In the rows, zero is written as 128.
One hidden turn or mirror swaps the rows below in pairs. Which row is each named row swapped with?
tonit: [140 133 124 123 142  87 130 149 140 127 121 128 110]
vobi: [134 137  85 121 129 146 108 111 125  69 129 140 112]
geme: [128 113 104 119 162 114 142 169 138 140 141 135 116]
Tete: [118  84 109 117 111 149  90  98 160 130 141 151 153]
vabo: [118 103 114 107 134 154  97 100 131 132 132 158 182]
tup: [111 120 125 107 141  88 142 158 145 124 124 122 134]
nopu: [117 136 114 138 130 109 132 155 109 112 128 130 109]
dul: [135 123 101  94 144 157 101 124 162 157 140 153 151]
nuzi: [117 126 123  84 127 128 103 114 167 137 124 141 170]
posog: [155 158 105 127 114 116 121 135 139 125 141 155 110]
ruf: [146 133  96 128 128 111 128 131 123  92 120 132  90]
puvu: [131 134  89 120 116 142 108 112 127  71 128 138 106]
peza: [108 110 103 106 152 128 125  92 143 127 168 169 172]
zam: [111 156 101 126 135 102 141 127 134 114 160 149 108]
Vef: [140 101 125  97 146 126 101 104 159 144 126 151 174]
subil: [143  79  97 104 150 145 109  88 135 107 126 156 169]
sof: [116  93 109 145 119 105 128 147 136 111 137 129  99]
rof: [144  82 108 117 156 121 132 119 133 131 150 169 178]
pas: [122  77  90 117 150 140 122 108 119  72 135 147 153]
Sulez: [126  86  87 119 159 144 122 107 118  70 135 145 152]

Swapped with posog: rof
Swapped with peza: zam
Swapped with tup: nuzi

One hidden turn or mirror swaps the rows below in pairs. Which row is each named row swapped with?
Nim: [138 129 113 121 104 130  93 110 143 128 174 139 136]
bov: [121 122 111 112 113 118  77 118 147 149 137 183 124]
nifu: [146 142 131 129 156 111 131  93 139  94 111 126 120]
Pivi: [132 134 124 144 155 121 113  74 156 113 104 144 118]
duk: [ 78 140 127  98 145 128 133 152 152 115 107 138 140]
nated: [123 107 129 132 149 133  87  92 178 134 100 149 112]
Pur: [125 112 157 145 136 132 121 148 120  99  85 140 116]
rerad: [117 111 131 164 110 115 109 124 114  99  93 130 121]
nop: [ 94 138 116 115 120 112  93 134 151 162 117 176 133]
palis: [ 93 145 144 104 135 149 138 146 142 100 123 116 137]
nik: [ 95 131 115 118 119 115  83 133 147 159 114 178 129]
megim: [142 116 159 129 142 117 107 148 126 113 136  96 137]
Genen: [ 97 130 112 105 114 132  87 137 156 148 140 177 132]
Dama: [ 96 130 120 112 113 120  86 128 153 160 127 178 124]
kibe: [ 80 143 134 100 151 136 134 148 150 111 105 137 136]
Vev: [ 86 148 137  97 134 149 130 155 149 113 132 147 138]
pazi: [ 80 138 139  94 141 139 138 151 150 109 116 139 131]
ziza: [127 111 127 141 150 135  84  90 170 139 100 145 114]
bifum: [132 114 117 157 103 102  88 109 122 119 110 119 122]
Gedes: [128 107 164 135 141 127 113 154 125 108 132 101 133]
rorif: [144 131 112 135 113 109  90  93 134 124 159 125 129]
votug: [142 136 129 124 127 114 129 119 116  85 150 115 132]
pera: [136 136 131 109 119 137 131 132 130  91 166 128 138]
Piz: [120 116 164 145 126 133 121 150 126 106  85 142 115]
vid: [153 107 139 128 157 111  81 107 153 144 147 148 123]
rut: [160 108 136 121 154 104  80 114 148 136 146 133 128]

Swapped with rerad: Pivi
Swapped with bifum: nifu
Swapped with pazi: Dama
Swapped with nop: duk
Swapped with bov: palis
Swapped with vid: Gedes

One hidden turn or mirror swaps the rows below in pairs. Which row is each named row swapped with?
lep: [103 109 150 144 142 132 176 125 141 122  95 156 118 145 114 132 172 123
 127 106 127 113  79 118 128 135 127 106 123 134 131 111 133]
vedi: [120 158 130 147 155 101  81 107 169 180 135 115 129 138 127 137 155 146
 105 115 111 147 125 133 147 115 133 136 123 106 161 143 124]
tem: [112 104 142 130 104 154 175 146 113 120 112 154 114 114 136 118 144 125
 138 136 137 117  78 109 110 123 117 108 134 143 116 124 135]
tarug: [148 123 126 141 129 111 147 120 121  81 173 119 112  98 115 129 130 112
 111  83 138 134 139 141 146 144 125 113 123 129 106 114 146]
Ganok: [138 121 116 150 133 128 176 110 121  98 133 121 147 100 123 128 141 125
 129  87 131 136 125 106 159 133 113 115 127 157 101 108 148]
kere: [110 143 146 146 137 102  82 121 149 184 117 114 144 154 133 108 129 146
 130 152 112 151 126 132 128 111 124 140 117  97 158 139 110]
Tigi: [150 138 159 137 100 130 102 161 118 105 156 125 123 106 143 118  91 126
 111 131 142 154 141 162 121 108 117 148 133 120 124 134 126]
gugud: [111 116 161 143 138 150 153 135 150 125  87 165 111 139 121 136 172 132
 114 116 129 121  71 135 129 120 123 113 129 135 147 120 137]
Vobu: [102 116 148 144 152 124 165 102 142 131  98 155 127 144 115 123 171 133
 133 105 117 110  82 113 138 141 132 100 116 133 133 105 130]
Porid: [143 151 143 148 106 134 104 146 123 140 131 112 163 110 155 116  96 144
 127 138 130 166 145 129 137  93 108 160 137 138 124 137 121]
zur: [124 152 101 135 128  93  95 105 136 183 172  94 132 112 138 123 127 138
 127 128 113 147 143 104 134 122 130 130 125 109 130 148 121]
kap: [109 155 156 143 139 108  82 116 152 186 116 126 147 151 140 115 129 153
 127 143 108 144 119 127 129 109 132 142 120 107 156 136 103]
fugi: [110 109 143 124 100 155 156 156 131 112 128 159 111  93 131 101 124 115
 161 134 129 115  96 106 124 144 107 123 145 125 120 122 139]
Gaz: [151 116 142 136 113 142 147 129 111  70 162 129 108 106 129 128 129 110
 102  90 144 126 134 148 125 133 121 120 134 125 116 111 142]
Kup: [156 142 143 134 108 128  95 133 119 106 178 110 120 110 144 124 105 123
  99 110 137 148 160 156 122 116 122 144 136 109 130 131 126]
Zozam: [129 148 158 135 102 125 104 158 144 163 137 138 128 128 146 115 118 132
 124 155 127 151 132 149 107 107 141 170 159 110 141 143  99]
zenit: [124 118 117 140 140 106 181 106 145 120 151 140 110 115 107 131 174 109
 124  87 125 118 119 119 139 159 150 117 145 128 114 110 131]
nug: [102 100 141 146 148 121 168 110 137 126  95 145 124 147 109 116 171 126
 136 115 122 115  84 117 135 143 123  97 114 126 135 106 137]
selof: [121 147 108 129 122 105  96 120 150 160 178 110 125  90 130 105 115 124
 152 123 109 137 148  99 146 147 119 137 137  99 129 139 129]
ger: [113 158 140 145 141  97  82 121 158 188 131 112 140 149 134 126 133 144
 119 134 112 151 132 129 130 109 133 149 123 101 154 144 108]

Swapped with zenit: Zozam
Swapped with selof: fugi
Swapped with kere: nug
Swapped with kap: Vobu

One hidden turn or mirror swaps the rows below in pairs. Which row is each named row swapped with?
bup: [147 116  98 113  81 147 116 125 151 205 125 151 166 186 181 104 132 129
 127 127 187 161 171 126 134 134 104 154 106 100 163 110 114 108  96 131]
tifu: [137 143 146 116  79 176 111 134 132 130 112 139 168 175 176 117 142 129
 134 111 164 172 157 118 104 139 109 160 125 102 164 111 130  54  88 134]
Buf: [112 122 167 166 103 130 112  90 134 161  84 149 174 143 167  87 109 122
 123 144 152 136 123 135 118  99 123 156 102 121 187 107 144  89 110 144]
Lifol: [135 101 112 158 100 139 111 101 143 169  77 125 129 105 124 112 126 114
 125 128 118 120 156 110 138 141 110 142 146 112 150 131 125  80 168 134]
kekap: [137 180 152 131  86 132  97 133 140 169 123 144 170 171 147 113 127 142
 153 116 143 172 165 133  93 185 104 169 170 128 156 123 102  63 122 142]
lefet: [138 112 122 117 107 135 103 103 166 163  38 115 133  84 101 112 120 126
 120 128 157 153 158 151 126 166 109 160 133 151 148 122 117 104 126 125]
dida: [156 138 154 125  76 135  91 135 144 192  96 157 150 181 164  90 101 135
 161 126 180 179 146 136  92 170 100 147 161 125 139 100 110 114  90 139]
kivan: [134 100  76 122  90 132 127 111 162 174  97 126 153 114 139 123 134 128
 115 114 142 149 166 149 132  94 125 164 113 121 156 137 124 102 168 133]
pov: [144 140 117  85 107 123 122 104 148 156 128 137 153 124 127 121 136 140
 115 125 106 137 205 137 137 120 122 165 114 111 165 126 120 107 149 128]
meva: [150 100  79 130  95  91 111 124 121 206  59 115 136 107 119 122 136 127
 116 120 143 148 162 129 115 150 111 147 154 129 160 145 126 108 129 134]
lesov: [163 163 108  88  90  93  97 126 177 148 116 148 144 120 152 123 124 137
 118 124 123 168 193 109 124 139 122 160 136 130 175 122 123  93 147 120]
ledud: [142 123 142 125 101 128 117 108 149 131  85 129 137  84 121 129 125 127
 105 122 123 153 179 151 152 113 117 162 103 123 152 136 127 120 154 127]
zene: [114 154 126 128  91  95 122 113 108 164 109 128 180 136 168 121 103 117
 126 124 150 124 175 124 127  91 129 165  89 108 164 134 149 120 119 133]
teli: [147 129 187 134  97 103 100 125 148 129  88 146 148 162 148  96 115 133
 156 130 181 158 152 122 110 174  95 138 157 114 147 103 116 108  77 134]
nub: [133 133 124 114  75 119  95 113 111 187 138 165 176 168 181  91 132 147
 155 132 156 155 161 123 101 163 120 164 132 112 185 108 127  69  98 135]
Dob: [157 165 152 113 101  71 110 138 168 157  70 138 143 141 123 129 120 127
  87 116 150 193 174 136 104 130 109 151 151 135 166 140 125 117 105 140]
kofa: [139 140 133 177 107 142 109 120 113 190  57 109 168 150 162  93 121 129
 162 135 155 132 107 125  98 134 105 146 147 130 158 101 124  96 116 141]
sep: [140 143 166 152  90 157 107 140  98 199  73 117 159 156 151 114  92 120
 152 127 143 136 135 129 101 158 109 159 166 133 148 118 114 121  83 140]
lofo: [137 125 135 127  67 157 105 150 140 158  60 132 136 142 157 130 102 116
 108 111 174 202 155 101 113 146 109 151 172 139 148 141 115 130  93 135]
dapu: [113 109 115 143  96 110 132 119 160 121  90 108 175 107 140 140 133 125
 118 111 153 141 157 145 134 108 130 178 121 132 172 152 122  88 139 130]
diru: [105 125 124 110 112 157 120  69 149 146 100 142 172 138 139  81 152 160
 130 135 169 169 166 151 130 122 111 161 101 127 164 102 113 109 142 141]
vokar: [142 165 201 150  85 153 103 140 110 146  93 137 164 162 161 112 112 134
 149 119 159 174 143 148 107 151 100 161 138 121 145 113 117 109  85 141]
renu: [138 173 155 121 102  68 103 125 114 184  73 129 155 140 138 107  89 122
 137 130 170 142 176 131 111 145 107 147 129 123 141 122 134 154  91 135]
Fozas: [156 136 157 110 105 105  99 125 163 177  52 131 122 142 114 100 123 130
 118 132 146 171 163 129 103 191  97 136 165 129 126 115 111 118 108 142]
nabog: [103 121 126 136  80 163 124 113 142 154 112 129 183 148 178 117 134 124
 117 125 127 144 145 129 116 114 141 180 105 116 171 131 130  56 138 143]
Nili: [144 108  82 122  90 127 112 126 164 232  73 127 155 136 140 115 115 123
 119 127 187 157 162 149 135 153 106 164 125 140 155 126 102 137 111 126]

Swapped with zene: renu
Swapped with lesov: kofa
Swapped with pov: sep
Swapped with Dob: Buf
Swapped with Fozas: nabog

One hidden turn or mirror swaps the rows below in pairs. Which row is each named row swapped with?
por: [161 131  98 156 119 132 100 110 118 144  98 138 109 137 139 103 154 140
 167 131  87 144]
kun: [108 133 149 118 142 133 152 123 153 167  84 181 153  70 119 164 129 124
 132 137 121 158]
Gaku: [146 153  91 134 125 154  97 117 119 163  99 145 112 129 147 130 151 146
 167 136 108 136]
nam: [150  84 137 154 129 160 169 138 150 132  60 133  97 128 142 137 143 134
 142 146  92 166]
Muk: [116 120 145 122 122 103 130 126 159 149  90 186 156  70 129 163 126 114
 137 147 132 157]
nabok: [152  98 134 159 156 160 169 115 152 113  66 147 107 132 136 133 142 137
 148 145 103 170]
fum: [131 101 104 152 125 112  99 111 133 120 117 169 124 123 153  84 134 130
 164 127 127 147]
Tipo: [138 147  92 141 115 152 111 106 113 155  95 134 104 137 143 121 164 145
 164 122 100 156]
Vilep: [155  97 120 148 117 111 106 112 117 123 108 169 116 125 134  83 134 149
 165 130 101 137]
gudis: [123 110 152 108  97 116 138 139 119 196  90 145 113 115 133 128 101  97
 133 115 110 138]
tiken: [ 93 153 127 116 120 160 155 119 150 172  76 165 127 103 147 173 127 115
 142 139 125 163]
zoraf: [100 160 111 118 117 167 143 112 131 174  83 151 117 113 146 165 150 131
 146 125 121 164]
kal: [109 124 154 150 134 113 131 124 162 161 105 188 154  83 122 132 144 115
 125 165 132 158]
nuz: [102 120 148 113 125 121 135 111 139 146  66 181 156  77 104 158 132 112
 138 148 128 163]
dekas: [137 104 147 161 131 159 174 127 153 136  59 129  89 131 119 122 137 110
 132 124 103 166]
lapo: [130 108 152 141  99 138 155 132 132 176  74 124  91 129 120 108 118  94
 126 110 103 141]
rugi: [148 102 142 165 157 156 175 122 149 119  64 143 106 132 128 133 140 127
 154 145 103 176]
Kemot: [112 160 103 120 131 173 125 119 139 166  86 159 119 116 156 166 140 138
 158 144 129 151]
Fimis: [134 106 137 173 130  99 103 115 146 139 120 173 141 106 130  91 153 124
 141 162 123 152]
gegi: [119 143 131 114 144 130 149 128 159 159  88 195 151  73 112 151 139 122
 134 133 117 147]
tofut: [126 111 155 125 102 117 143 134 114 195  92 136 112 123 129 115 104  95
 141 118 107 131]
ler: [104 127 152 110 128 138 164 123 152 151  81 199 140  83 127 160 118 130
 137 141 126 155]
bugu: [134  93 148 122  88 134 150 149 127 189  80 129 102 120 143 129 116 110
 130 127  93 136]
larub: [157  96 120 156 123  89  93 115 139 116 106 166 138 103 135 111 143 131
 161 146 116 155]
Sibid: [128 112 150 114  98 121 139 132 115 199  95 141 114 118 134 117 106 103
 131 115 106 125]
Pabog: [142  93 117 165 129 109  96 106 122 126 114 150 125 122 145  88 136 140
 164 130 115 151]
rop: [138  91 122 147 116 103  88 100 113 116  89 157 136 114 118  97 143 128
 163 143 115 157]
suz: [160  95 133 158 155 150 159 126 149 111  67 147 103 133 130 130 143 136
 156 142  98 181]

Swapped with bugu: nam
Swapped with por: tiken
Swapped with nuz: rop
Swapped with Vilep: ler
Swapped with lapo: dekas

